(in the rows, 128 means zero)
One turn moves every row onto another: examples first, then more rows asked:
z_427: [110  96 115 115 120 140 105 118 114 138 111 137 121 123 109 147 108 140
 129 129  78 145  98 132 140 126 143  92  74 133 105 146 144 114 150 151
 162 151 111 139 123]
z_178: [135 104 148 123 112 162 137 152  95 125  78 123 106 149 144 131 152 116
  94 142 151 143 144 154 137 147 128 108 128 126 125 139 133 104 130 142
 130 178 112 131 118]
z_426: [ 92 114 163  97 123 124 114 137  74 135 114 142 102 131 141 144 118 152
 160 123 131 134 130 115 171 136 131 139 107 100 140 137  97 104 145 108
 124 146 136 100 140]
z_756: [126  75 148 126 128 149 116 155 105 104 143 157 116 146 120 118  84 130
 128  87 181 136  92 142 150 121 159 129 127  91 125 153 140 134 145  82
 107 116 107 144 115]
z_527: [106 106 123 130 150 131 118 133 129 143 115 128 166 116 151 145 133 122
 114 123 143 139 111 113 137 145 147  63 121 111 122 129  92 137 137 104
 139  70 140 149  82]
z_788: [100 127 115 125 144 116  86 121 134 124  98 122 132 180 157 142 131 127
  78 146 113  96 111 127 121 166 127 127 116  81 124 145 119 100 128 132
 106 157 133 139 104]
z_692: [ 98 108 128 106 132 140 118 121  94 111 119 136 135 114 144 105 126 131
 114 127 144 204 114 155 157 120 149  97 141  88 148 133  90 146 188 137
 129 154 106 136 112]
z_435: [110 117 145 149 130 140 115 138 168 129 128 139 147 126 121 111 100 121
 144 127 152 145 117 131 136 149 146 153 115 105 125 130 126 103 145 106
 140 116 120 182  47]
z_193: [102 110  77 151 115 132  90 147 125 131 126 131 134 132 108 107 123 122
  62 125 132 140  85 110 128 130 138 174 115 106 134 132 108 138 156 109
 136 126 114  88 141]
z_291: [111 104 116 107 110 136  87 136 121  88  98 157 140 147 113 149 171 125
 132 109 140 104 109 112 117 148 138 141 100  99 139 142  88 159 161 106
 155 143 137 111 108]
z_840: [ 93 134 122 159 131 127 133 143 133 132 138 143 124 102 126 119 110 154
 119 129 146 138 106 106 119 156 171 113 114  89 106 148  72 143 158  72
 147  92 119 114 122]
z_932: [123  70 135 163 117 156 148 165 102 138 102 116 153 147 114 145 121 113
 125 153 147 133 111 120 170 150 141 131  98 153 115 113 111 115 121 126
 145 125 119 132 144]
z_240: [106  91 151  93 123 126  87 129  98 118  95 147 107 138 130 119 102 129
 110 126 141 137 127 151 129 107 150 110 128 122 131 129 110 101 158 183
 128 179 109 151 110]
z_82: [117 109 127 124 136 134  79 148  62 143 130 136 150 129 103 103 139 140
  54 109 146 143 103 149 156 134 137 159 112 102 135 134 110 139 126 126
 144 154 126 136 104]
z_26: [ 91 103 137 115 110 142 148 140 144 130 137 137  75 126 124 148 148 115
 104 111 153 145 103 164 127 138 136 123 122 111 155 133 132 116 124  74
 135 182 126 155 139]
z_939: [ 91 129  86 137 120 135 124 166 158 121  89 116 130 125 147  98 132 130
 131 159 136 162 105 113 132 137 123 108 128 118 117  91  99 122 137 143
 141 115 120 161 141]
z_429: [105  80 131 130 127 139  83 101 125 109 140 136 138  96 134 129  94 104
  95 168 147 126  94 112 137 104 127 113 108  74 143 141  88 150 157 103
 109 140 112 165 129]
z_468: [104 136 122 150 135 133 117 187 110 141 117 142 109 123  98 134 121 131
 139 125 164 142 126 118 106 149 167 130 142 127 114 127  98 107 120 111
 138  89 108 116 111]
z_420: [ 86 111 152 129 137 105 131 102 134 109 106 117  98 139 129 133 111 120
  90 115 104 139  57 115 138 139 122 141  86  81 156 139 109 103 114 111
 147 137 115 146 134]
z_8: [117 108 144 142 117 129 116 137 136 128 110 128 135 125 121 110  81 134
  99 119 152 141 112 141 125 140 143 160 115 107 124 134 109 133 142 122
 141 158 117 162 212]
z_250: [127  83 130 116 142 146 129 150 139 177 131 135 123  88 135 119 124 111
  97 112 112 129 103 117 189 123 114 141 120 122 127 155 124 136 162  98
 150 144 141 131  96]
z_864: [113 110 107 162 127 129 139 148 122 131 117 137  86 106 128  93 128 141
 154 158 163 172 104 136 118 124 142 110 114 103 123 109  97 160 139 117
 139 101 104 125 141]
z_474: [ 99  63 163 115 121 129 132 106 117 111 117 153 118 102 133 158 151  99
 108 121 129 144  55 142 127 140 164 153 134  90  97 110 100 132 147 100
 126 140 101 128 112]
z_924: [117 108 109 137 142 133 136 135 185 129 116 135 105 135 152 123 114 131
 118 120 140 136 101 122 140 132 143  67 121 100 117 130  96 154 158 120
 138  81 120 129 148]
z_227: [109  93 146 133 118  96  75 140 162 133 135 143 116 127 173 100 141 106
 157 118 111 128 106 126 123 142 121 161 120  96 126 110 131 150 126 133
 118 150 139 133 125]
z_869: [108 110 131 142 128 140 101 136  92 118 112 129 135 123 138 124 125 107
  78 130 130 147 107 157 135 144 139 168 122 101  76 127 124 127 142 109
 137 146 115 131  40]
z_40: [106  88 128 133  97 127 119 100 134 144 134 120 118 161 137 119 114 132
 135  91 139 120 132 124  85 136 171  96 118 117 139 175 135 125 137 134
 111 128 126 129 124]
z_34: [ 98 111 132 139 142 131  97 149 149 141 135 131 138 120  97  88 133 151
 130 110 144 148  81 187 144 149 130 120 126 105 145 128 102 130 120 128
 137 184 124 110  89]
z_133: [115 130 110 132 158 121  82 146 127 103 122 148 132 130 143 174 128 108
 126 146 139 117 127 129 147 163 145 110 137  81 158  85 103 109 149 124
 126 137 136 153 137]
z_200: [ 99  95 124 116  89 133  92 132 132 117 138 140 162 166 134 109 141 119
  88 104 131  88 107 113 107 130 126 124 101 111 108 151 132 110 156 126
 105 160 147 147 109]

z_788 goes to z_178
z_924 goes to z_864
z_227 goes to z_426
Where do these go?
z_435 goes to z_133
z_82 goes to z_200
z_291 goes to z_427
z_193 goes to z_40
z_756 goes to z_429
z_26 goes to z_474
z_527 goes to z_939

